500 stands for zero in the data rows.
Every row has a hidden score from 0 to 20. What is each row's score? 10 is about the middle. The score is a weighted sum of the row's numbers plus the product of two more (or one squared), each taken from its middle value.
[460. 567. 622. 586. 473. 481. 485. 489. 572. 489. 599. 470. 518. 533. 573. 477. 551. 534. 460.]: 7
[476. 491. 527. 435. 573. 577. 469. 526. 566. 573. 460. 624. 445. 523. 481. 485. 368. 450. 607.]: 11
[564. 542. 663. 458. 608. 439. 412. 532. 565. 442. 530. 568. 464. 527. 560. 549. 544. 523. 455.]: 10
[536. 435. 586. 472. 533. 502. 465. 508. 606. 545. 496. 480. 507. 659. 474. 591. 487. 444. 482.]: 12
[478. 632. 565. 531. 480. 589. 469. 507. 546. 492. 420. 466. 491. 550. 422. 555. 505. 292. 449.]: 16
[500. 582. 493. 557. 632. 550. 508. 470. 533. 604. 535. 465. 556. 647. 408. 546. 433. 434. 480.]: 12
[459. 602. 521. 733. 502. 587. 465. 387. 599. 567. 422. 499. 519. 514. 408. 734. 516. 447. 651.]: 12
[555. 536. 666. 411. 433. 574. 549. 583. 516. 471. 605. 438. 452. 536. 457. 510. 596. 504. 428.]: 14
[449. 614. 487. 552. 447. 433. 437. 440. 463. 429. 547. 471. 560. 450. 687. 315. 501. 400. 381.]: 3
[440. 581. 541. 624. 361. 633. 555. 507. 531. 519. 663. 473. 527. 453. 519. 514. 530. 630. 596.]: 9
[472. 624. 569. 681. 584. 530. 481. 450. 520. 563. 466. 457. 519. 620. 433. 605. 519. 419. 492.]: 10
[489. 497. 388. 476. 574. 339. 615. 464. 380. 501. 484. 405. 592. 526. 459. 484. 469. 514. 400.]: 11
[509. 611. 428. 557. 412. 520. 481. 430. 514. 496. 501. 442. 594. 425. 547. 550. 504. 450. 576.]: 11
[553. 418. 489. 457. 384. 580. 571. 639. 496. 533. 557. 525. 489. 465. 553. 457. 529. 601. 420.]: 8
[547. 536. 478. 359. 570. 398. 441. 555. 440. 488. 478. 462. 498. 442. 458. 467. 583. 573. 426.]: 12
[490. 584. 401. 578. 330. 655. 535. 539. 426. 510. 620. 441. 551. 404. 573. 422. 453. 559. 561.]: 6
[599. 466. 561. 624. 493. 696. 530. 573. 607. 658. 415. 647. 434. 533. 534. 614. 524. 461. 567.]: 8
[424. 637. 485. 760. 355. 725. 422. 443. 460. 535. 464. 498. 474. 536. 413. 611. 450. 443. 625.]: 10
[438. 587. 385. 571. 521. 384. 539. 448. 444. 444. 466. 379. 616. 455. 480. 569. 490. 529. 541.]: 11
[487. 480. 601. 494. 368. 506. 623. 537. 474. 416. 646. 489. 509. 530. 510. 592. 545. 547. 499.]: 8
[473. 605. 462. 522. 367. 499. 482. 540. 392. 376. 583. 349. 589. 425. 642. 331. 478. 514. 485.]: 7
[530. 678. 319. 490. 658. 397. 351. 434. 270. 532. 344. 435. 556. 372. 476. 279. 476. 426. 442.]: 11
[457. 476. 458. 630. 497. 536. 454. 479. 617. 604. 364. 542. 490. 511. 418. 642. 530. 483. 567.]: 7
[444. 640. 411. 616. 463. 573. 662. 481. 261. 483. 613. 427. 523. 477. 446. 464. 449. 541. 537.]: 7
[529. 458. 524. 392. 489. 470. 500. 505. 577. 443. 464. 471. 538. 459. 490. 518. 561. 456. 421.]: 13
[405. 436. 535. 363. 518. 405. 538. 523. 481. 452. 616. 498. 506. 502. 580. 245. 443. 526. 480.]: 5
[498. 474. 488. 500. 674. 406. 390. 399. 458. 566. 413. 713. 394. 495. 516. 471. 506. 556. 494.]: 3
[445. 583. 608. 642. 440. 519. 572. 477. 559. 428. 598. 511. 519. 489. 542. 601. 557. 514. 520.]: 8
[529. 521. 592. 576. 505. 633. 402. 453. 487. 559. 456. 563. 372. 609. 354. 635. 523. 484. 568.]: 12
[582. 497. 470. 508. 490. 511. 617. 431. 509. 610. 511. 463. 584. 541. 420. 617. 554. 498. 643.]: 10
[533. 387. 452. 511. 566. 501. 470. 537. 536. 528. 507. 548. 490. 500. 539. 508. 487. 611. 420.]: 8
[453. 285. 334. 533. 550. 560. 482. 479. 600. 413. 362. 612. 481. 443. 696. 389. 297. 385. 500.]: 5
[514. 443. 480. 422. 438. 450. 567. 485. 477. 544. 495. 443. 529. 599. 471. 554. 443. 465. 538.]: 11
[549. 401. 598. 627. 572. 533. 478. 449. 644. 692. 325. 707. 433. 594. 507. 609. 528. 348. 619.]: 4
[347. 464. 464. 595. 424. 471. 542. 577. 399. 488. 489. 449. 422. 514. 349. 596. 475. 558. 510.]: 8
[572. 594. 594. 480. 482. 548. 586. 555. 459. 515. 520. 458. 501. 526. 447. 529. 538. 422. 462.]: 13
[432. 446. 443. 547. 409. 519. 467. 567. 495. 481. 510. 573. 468. 430. 612. 396. 511. 609. 404.]: 3
[442. 510. 548. 424. 543. 602. 602. 463. 536. 467. 614. 502. 455. 486. 373. 456. 503. 470. 462.]: 13
[473. 447. 594. 402. 532. 540. 546. 397. 481. 421. 625. 567. 393. 530. 424. 378. 517. 435. 446.]: 7
[537. 375. 428. 422. 457. 564. 555. 557. 563. 492. 435. 483. 507. 448. 572. 387. 488. 360. 384.]: 9
[513. 516. 593. 296. 484. 445. 522. 602. 538. 416. 653. 408. 508. 517. 544. 360. 505. 515. 352.]: 13
[479. 685. 461. 523. 293. 561. 517. 527. 405. 400. 616. 423. 570. 381. 644. 419. 521. 526. 439.]: 5
[512. 581. 545. 477. 353. 492. 442. 521. 503. 504. 572. 450. 543. 480. 573. 441. 574. 538. 433.]: 6
[535. 541. 543. 568. 555. 568. 433. 489. 546. 728. 409. 630. 415. 507. 424. 576. 555. 524. 660.]: 12
[392. 472. 335. 654. 525. 535. 544. 398. 469. 469. 534. 390. 615. 422. 473. 514. 333. 585. 773.]: 13
[464. 467. 349. 438. 428. 498. 604. 471. 408. 436. 573. 409. 582. 420. 515. 489. 366. 595. 654.]: 14
[580. 392. 517. 393. 473. 554. 583. 518. 609. 503. 491. 523. 512. 511. 580. 462. 454. 345. 453.]: 11
[469. 560. 565. 583. 417. 476. 563. 493. 525. 362. 623. 445. 541. 456. 570. 597. 561. 600. 556.]: 12
[463. 540. 443. 502. 552. 588. 414. 452. 558. 450. 442. 549. 464. 330. 440. 564. 480. 527. 689.]: 17
[465. 510. 511. 603. 447. 524. 580. 500. 528. 500. 588. 461. 543. 493. 489. 597. 534. 598. 542.]: 10
[582. 680. 594. 541. 580. 540. 523. 541. 459. 649. 493. 466. 512. 641. 436. 531. 549. 333. 413.]: 12
[587. 394. 365. 505. 618. 607. 406. 486. 336. 387. 452. 542. 456. 296. 537. 456. 412. 704. 747.]: 13
[545. 483. 531. 392. 380. 500. 560. 563. 548. 471. 575. 430. 542. 460. 542. 516. 569. 546. 441.]: 13
[426. 408. 431. 493. 541. 270. 587. 496. 461. 301. 508. 487. 521. 468. 615. 467. 467. 514. 321.]: 5
[547. 610. 488. 526. 556. 471. 511. 479. 439. 618. 475. 438. 525. 567. 403. 554. 531. 437. 473.]: 12
[629. 466. 597. 523. 612. 568. 481. 361. 631. 697. 439. 639. 432. 624. 408. 616. 585. 397. 572.]: 10
[568. 550. 572. 535. 646. 669. 419. 394. 602. 626. 492. 592. 427. 649. 362. 595. 431. 406. 557.]: 14
[501. 533. 460. 573. 461. 455. 472. 386. 586. 493. 408. 461. 579. 471. 484. 730. 523. 489. 635.]: 14
[533. 346. 296. 570. 583. 393. 549. 230. 534. 561. 312. 502. 580. 454. 419. 576. 480. 395. 760.]: 13
[591. 458. 536. 308. 511. 441. 402. 555. 575. 502. 479. 514. 458. 445. 495. 506. 621. 595. 447.]: 14
[516. 522. 575. 469. 785. 482. 190. 468. 442. 444. 369. 599. 402. 417. 451. 449. 535. 538. 638.]: 2
[510. 504. 392. 541. 435. 518. 676. 447. 422. 529. 555. 417. 580. 450. 433. 580. 488. 634. 701.]: 14
[544. 661. 604. 608. 469. 568. 479. 512. 549. 645. 468. 451. 520. 623. 420. 590. 566. 356. 420.]: 11
[465. 441. 550. 608. 587. 413. 462. 478. 566. 489. 465. 614. 494. 544. 565. 556. 501. 558. 426.]: 7
[500. 485. 407. 531. 546. 494. 602. 459. 511. 551. 569. 401. 603. 504. 410. 622. 479. 621. 543.]: 15
[591. 523. 636. 488. 481. 562. 622. 547. 532. 648. 522. 605. 461. 562. 506. 551. 536. 451. 499.]: 9
[508. 610. 541. 483. 540. 459. 680. 479. 319. 498. 606. 665. 445. 514. 591. 442. 415. 494. 472.]: 6
[522. 481. 521. 391. 340. 567. 617. 572. 558. 458. 612. 406. 549. 458. 513. 489. 528. 481. 454.]: 12
[391. 459. 535. 434. 498. 509. 376. 556. 571. 568. 514. 524. 443. 472. 444. 408. 473. 601. 641.]: 8
[563. 494. 446. 415. 579. 462. 618. 465. 495. 531. 576. 446. 597. 565. 479. 483. 452. 515. 417.]: 11
[435. 751. 512. 726. 399. 551. 461. 488. 386. 480. 585. 406. 555. 445. 597. 394. 510. 511. 522.]: 4
[566. 425. 426. 427. 634. 458. 444. 525. 474. 519. 511. 476. 523. 454. 489. 488. 489. 658. 438.]: 12
[456. 571. 490. 516. 368. 561. 546. 521. 487. 426. 536. 399. 527. 455. 477. 563. 515. 465. 504.]: 13
[526. 410. 594. 526. 439. 605. 454. 473. 451. 453. 461. 465. 389. 590. 318. 652. 540. 519. 652.]: 14
[419. 421. 471. 507. 417. 407. 607. 549. 441. 359. 509. 452. 500. 461. 570. 466. 503. 469. 323.]: 9
[611. 526. 680. 413. 419. 541. 579. 631. 564. 590. 592. 470. 473. 596. 493. 548. 600. 479. 382.]: 13
[469. 578. 442. 468. 391. 399. 511. 525. 378. 421. 615. 376. 577. 413. 597. 369. 530. 624. 427.]: 8
[480. 521. 582. 439. 435. 386. 515. 518. 538. 413. 495. 641. 468. 528. 666. 552. 466. 415. 366.]: 9
[435. 547. 518. 518. 485. 571. 379. 617. 503. 655. 398. 578. 409. 473. 420. 521. 559. 598. 532.]: 5
[459. 544. 338. 578. 522. 519. 542. 507. 439. 561. 447. 424. 569. 436. 468. 447. 479. 408. 452.]: 9
[404. 486. 437. 592. 465. 457. 497. 524. 368. 505. 381. 379. 487. 543. 358. 555. 469. 414. 513.]: 13
[472. 441. 521. 587. 582. 568. 452. 506. 650. 617. 432. 579. 452. 617. 423. 605. 461. 462. 457.]: 8
[540. 419. 622. 485. 513. 420. 504. 522. 566. 513. 502. 551. 449. 594. 514. 559. 573. 530. 388.]: 8
[533. 506. 478. 542. 570. 559. 440. 426. 624. 602. 396. 519. 515. 533. 414. 653. 567. 513. 548.]: 11
[412. 530. 330. 509. 745. 347. 554. 342. 409. 425. 601. 525. 580. 466. 491. 386. 355. 648. 475.]: 8
[406. 530. 633. 590. 446. 533. 584. 503. 543. 387. 680. 545. 481. 505. 530. 525. 483. 540. 538.]: 7
[530. 554. 592. 526. 531. 626. 427. 482. 519. 459. 492. 551. 413. 460. 383. 665. 575. 571. 660.]: 15
[543. 419. 402. 342. 562. 426. 480. 452. 503. 484. 505. 416. 597. 520. 438. 540. 482. 605. 539.]: 14
[531. 514. 625. 485. 414. 542. 632. 592. 509. 500. 643. 449. 511. 525. 505. 526. 568. 564. 496.]: 11
[451. 553. 602. 706. 690. 240. 430. 427. 568. 305. 533. 541. 580. 538. 706. 459. 476. 458. 408.]: 4
[465. 575. 379. 580. 446. 503. 354. 486. 529. 550. 359. 439. 552. 489. 474. 531. 489. 431. 570.]: 7
[506. 548. 524. 479. 462. 450. 614. 647. 330. 431. 578. 511. 479. 436. 660. 362. 506. 550. 452.]: 6
[561. 378. 540. 268. 445. 423. 489. 606. 518. 478. 517. 398. 515. 561. 492. 473. 533. 568. 417.]: 13
[493. 539. 545. 416. 342. 432. 576. 541. 492. 321. 637. 468. 528. 436. 647. 450. 564. 492. 344.]: 7
[477. 745. 448. 634. 353. 611. 389. 488. 464. 595. 478. 456. 563. 520. 579. 438. 525. 406. 394.]: 4
[638. 400. 582. 380. 439. 584. 538. 631. 541. 534. 562. 510. 445. 546. 501. 499. 585. 581. 372.]: 11
[573. 286. 423. 416. 594. 440. 462. 418. 504. 550. 362. 499. 487. 515. 524. 348. 445. 367. 616.]: 7
[600. 396. 483. 266. 596. 481. 429. 483. 511. 435. 510. 499. 456. 417. 456. 420. 556. 558. 461.]: 15
[469. 455. 367. 515. 510. 369. 550. 442. 423. 520. 427. 386. 542. 513. 353. 623. 495. 547. 571.]: 13
[590. 376. 487. 391. 467. 505. 576. 506. 586. 552. 494. 422. 574. 556. 441. 534. 540. 439. 529.]: 10
[547. 566. 534. 514. 349. 637. 447. 518. 611. 610. 520. 493. 509. 552. 529. 434. 539. 429. 423.]: 3
[581. 547. 521. 632. 709. 605. 501. 240. 571. 795. 379. 720. 468. 646. 410. 547. 456. 239. 659.]: 4
[455. 375. 510. 368. 420. 519. 423. 529. 475. 385. 518. 407. 445. 596. 425. 485. 383. 501. 527.]: 17
[427. 582. 398. 646. 397. 541. 498. 472. 526. 452. 505. 451. 569. 428. 530. 575. 505. 506. 535.]: 8
[498. 516. 630. 524. 492. 480. 406. 489. 586. 663. 463. 523. 431. 611. 448. 429. 561. 404. 508.]: 6
[570. 496. 689. 467. 475. 566. 516. 490. 556. 519. 534. 615. 388. 584. 437. 609. 569. 483. 500.]: 11
[468. 393. 558. 464. 415. 531. 523. 423. 533. 426. 491. 519. 455. 583. 467. 561. 454. 425. 517.]: 12
[651. 389. 599. 370. 554. 506. 513. 525. 467. 465. 534. 489. 443. 512. 512. 439. 545. 497. 485.]: 13
[514. 586. 474. 506. 524. 529. 332. 445. 545. 373. 417. 558. 504. 349. 549. 583. 521. 540. 601.]: 13
[494. 469. 452. 349. 482. 500. 403. 479. 594. 414. 495. 460. 535. 458. 536. 477. 430. 527. 522.]: 13
[528. 378. 412. 404. 523. 471. 509. 578. 470. 494. 430. 603. 452. 344. 554. 429. 468. 602. 609.]: 11
[538. 485. 487. 407. 425. 588. 560. 554. 580. 506. 522. 434. 553. 463. 491. 424. 496. 385. 422.]: 11
[481. 446. 431. 587. 552. 517. 466. 452. 596. 462. 468. 508. 548. 519. 601. 467. 404. 452. 415.]: 9
[508. 410. 531. 420. 455. 640. 375. 514. 636. 518. 488. 446. 496. 662. 468. 530. 343. 422. 558.]: 19
[466. 501. 308. 542. 611. 515. 442. 345. 433. 442. 355. 474. 514. 335. 355. 533. 480. 496. 723.]: 15
[590. 479. 588. 404. 569. 481. 476. 516. 497. 447. 477. 534. 473. 520. 514. 430. 552. 427. 447.]: 11
[604. 428. 534. 459. 425. 603. 542. 618. 570. 562. 478. 525. 479. 483. 548. 509. 550. 517. 432.]: 11
[469. 485. 315. 481. 623. 353. 495. 381. 458. 530. 456. 398. 618. 552. 424. 575. 353. 558. 610.]: 13
[474. 475. 603. 650. 548. 515. 540. 494. 630. 614. 467. 688. 431. 566. 490. 637. 497. 445. 481.]: 7
[551. 519. 561. 609. 638. 688. 411. 390. 692. 685. 454. 614. 466. 711. 375. 662. 438. 392. 555.]: 12
[550. 572. 635. 571. 430. 521. 502. 417. 547. 578. 551. 622. 483. 652. 562. 586. 520. 412. 417.]: 4
[526. 454. 436. 465. 449. 526. 576. 595. 461. 524. 587. 411. 542. 450. 489. 459. 500. 614. 398.]: 12
[537. 453. 362. 517. 646. 587. 203. 388. 547. 659. 236. 661. 426. 354. 423. 515. 541. 594. 645.]: 7
[538. 574. 521. 448. 434. 589. 495. 606. 564. 513. 502. 496. 488. 440. 539. 468. 548. 433. 408.]: 11
[444. 452. 499. 486. 487. 347. 393. 526. 530. 451. 387. 710. 419. 431. 669. 506. 479. 543. 462.]: 1
[543. 391. 512. 427. 387. 544. 659. 488. 459. 467. 608. 447. 492. 427. 464. 457. 579. 583. 594.]: 13
[446. 504. 520. 595. 431. 464. 619. 493. 477. 362. 655. 414. 575. 423. 596. 504. 512. 611. 616.]: 11
[526. 621. 462. 435. 473. 524. 419. 521. 498. 306. 462. 514. 537. 299. 656. 486. 502. 439. 475.]: 14
[502. 423. 449. 393. 596. 456. 297. 434. 602. 462. 450. 496. 508. 460. 522. 456. 481. 593. 603.]: 8
[443. 519. 365. 544. 256. 636. 568. 580. 355. 393. 653. 392. 531. 366. 576. 356. 466. 614. 488.]: 3
[444. 566. 406. 573. 434. 495. 426. 429. 577. 408. 351. 453. 590. 436. 503. 630. 456. 356. 551.]: 13
[553. 606. 516. 491. 523. 367. 524. 545. 430. 352. 531. 395. 598. 460. 613. 445. 525. 471. 423.]: 11
[587. 515. 642. 605. 615. 485. 468. 482. 619. 448. 555. 545. 534. 599. 607. 595. 488. 530. 486.]: 11
[614. 342. 438. 371. 528. 344. 687. 468. 423. 507. 511. 519. 553. 508. 586. 377. 508. 460. 475.]: 4
[485. 462. 464. 419. 374. 441. 518. 415. 397. 369. 576. 486. 526. 538. 576. 513. 387. 525. 524.]: 9
[516. 539. 551. 467. 337. 617. 586. 549. 535. 515. 631. 471. 497. 507. 505. 580. 501. 544. 527.]: 13
[478. 444. 541. 417. 461. 450. 551. 598. 511. 477. 598. 458. 477. 519. 522. 407. 526. 551. 326.]: 9
[549. 328. 555. 390. 533. 472. 455. 398. 525. 522. 458. 516. 442. 555. 475. 350. 529. 442. 542.]: 7
[546. 404. 514. 537. 490. 693. 489. 439. 686. 583. 389. 491. 495. 581. 412. 546. 492. 262. 583.]: 10
[428. 521. 531. 492. 652. 471. 394. 556. 573. 647. 421. 711. 395. 499. 441. 573. 485. 588. 558.]: 2
[419. 623. 307. 581. 408. 616. 487. 476. 437. 459. 565. 410. 593. 392. 573. 367. 388. 474. 512.]: 7
[618. 471. 653. 380. 475. 516. 546. 566. 610. 535. 565. 462. 496. 567. 476. 572. 630. 496. 386.]: 14
[535. 408. 549. 413. 491. 493. 515. 579. 548. 582. 452. 566. 449. 516. 523. 494. 528. 486. 525.]: 8
[546. 489. 341. 557. 522. 557. 515. 645. 348. 536. 439. 569. 468. 418. 688. 332. 428. 531. 393.]: 4
[547. 597. 609. 493. 579. 382. 493. 524. 506. 368. 539. 504. 530. 509. 632. 481. 555. 450. 379.]: 9
[547. 398. 500. 376. 653. 470. 243. 409. 598. 580. 404. 559. 454. 498. 436. 424. 519. 545. 638.]: 8
[309. 434. 539. 444. 441. 355. 602. 518. 453. 288. 706. 536. 500. 442. 665. 321. 422. 605. 448.]: 4
[595. 550. 458. 482. 624. 419. 642. 392. 356. 626. 507. 523. 533. 602. 552. 389. 425. 362. 512.]: 6
[572. 499. 568. 302. 487. 454. 670. 608. 454. 466. 679. 449. 534. 532. 525. 447. 525. 594. 333.]: 13
[502. 461. 567. 356. 508. 559. 464. 525. 589. 527. 617. 497. 483. 552. 481. 414. 457. 519. 458.]: 12
[530. 458. 497. 469. 364. 662. 586. 571. 500. 440. 585. 427. 508. 428. 508. 511. 508. 573. 549.]: 13
[523. 450. 491. 375. 588. 368. 484. 565. 406. 484. 479. 603. 421. 432. 586. 369. 516. 593. 383.]: 6
[561. 476. 674. 490. 408. 489. 541. 564. 590. 519. 544. 492. 503. 621. 489. 594. 597. 474. 423.]: 9
[462. 487. 515. 497. 413. 608. 444. 601. 585. 599. 533. 543. 445. 482. 505. 441. 515. 588. 544.]: 8
[414. 636. 417. 615. 636. 517. 509. 512. 446. 641. 442. 594. 477. 506. 421. 519. 461. 469. 481.]: 6
[513. 623. 506. 525. 584. 535. 354. 529. 514. 610. 342. 500. 466. 522. 404. 499. 534. 360. 485.]: 10
[480. 430. 506. 435. 476. 645. 494. 544. 646. 523. 456. 503. 468. 478. 438. 469. 524. 398. 434.]: 11
[528. 690. 476. 575. 644. 492. 470. 423. 333. 643. 418. 497. 483. 566. 422. 434. 500. 307. 450.]: 9
[422. 604. 550. 495. 551. 596. 549. 509. 567. 445. 560. 483. 460. 481. 412. 486. 487. 401. 448.]: 13
[618. 414. 559. 429. 497. 583. 529. 568. 500. 465. 510. 521. 444. 445. 506. 515. 512. 515. 528.]: 15
[424. 419. 462. 328. 327. 406. 559. 669. 405. 403. 583. 362. 507. 474. 471. 479. 487. 671. 494.]: 12
[554. 532. 619. 450. 516. 559. 477. 549. 542. 565. 473. 489. 441. 571. 375. 537. 610. 390. 434.]: 12
[553. 400. 413. 372. 404. 578. 538. 596. 534. 484. 497. 437. 526. 453. 560. 364. 511. 486. 403.]: 8
[453. 542. 436. 576. 451. 512. 606. 515. 380. 560. 507. 518. 512. 451. 444. 588. 449. 592. 690.]: 11
[508. 577. 443. 510. 357. 533. 544. 530. 477. 492. 539. 409. 579. 442. 516. 506. 525. 507. 496.]: 8
[537. 598. 662. 452. 492. 565. 433. 522. 665. 573. 481. 567. 479. 602. 467. 604. 497. 408. 488.]: 14
[542. 417. 517. 410. 488. 560. 457. 541. 636. 616. 466. 517. 486. 528. 468. 475. 547. 443. 541.]: 10
[533. 521. 523. 413. 449. 445. 600. 558. 358. 490. 551. 388. 524. 567. 465. 400. 544. 429. 384.]: 9
[474. 501. 318. 504. 439. 472. 642. 426. 340. 450. 582. 389. 603. 430. 450. 522. 414. 681. 672.]: 11
[603. 423. 402. 574. 629. 609. 496. 482. 503. 635. 383. 618. 473. 453. 562. 473. 411. 461. 562.]: 10
[564. 509. 708. 492. 460. 532. 469. 563. 662. 648. 520. 530. 442. 663. 452. 549. 626. 466. 448.]: 7
[465. 573. 405. 525. 551. 454. 571. 487. 428. 519. 473. 385. 582. 516. 408. 490. 509. 424. 401.]: 11
[554. 551. 520. 382. 494. 444. 586. 640. 401. 414. 532. 431. 507. 483. 567. 368. 529. 428. 249.]: 13
[571. 660. 517. 550. 597. 570. 595. 490. 302. 509. 535. 564. 451. 481. 501. 479. 432. 466. 582.]: 12
[348. 346. 473. 600. 401. 568. 578. 447. 414. 261. 525. 572. 389. 438. 567. 502. 384. 450. 540.]: 9
[491. 605. 585. 607. 595. 546. 290. 485. 530. 685. 281. 563. 409. 594. 324. 654. 532. 397. 605.]: 9
[584. 481. 612. 554. 504. 535. 589. 596. 467. 564. 455. 652. 413. 497. 587. 565. 482. 475. 591.]: 10
[564. 520. 635. 437. 495. 319. 501. 538. 578. 303. 610. 445. 593. 504. 724. 510. 577. 533. 344.]: 10
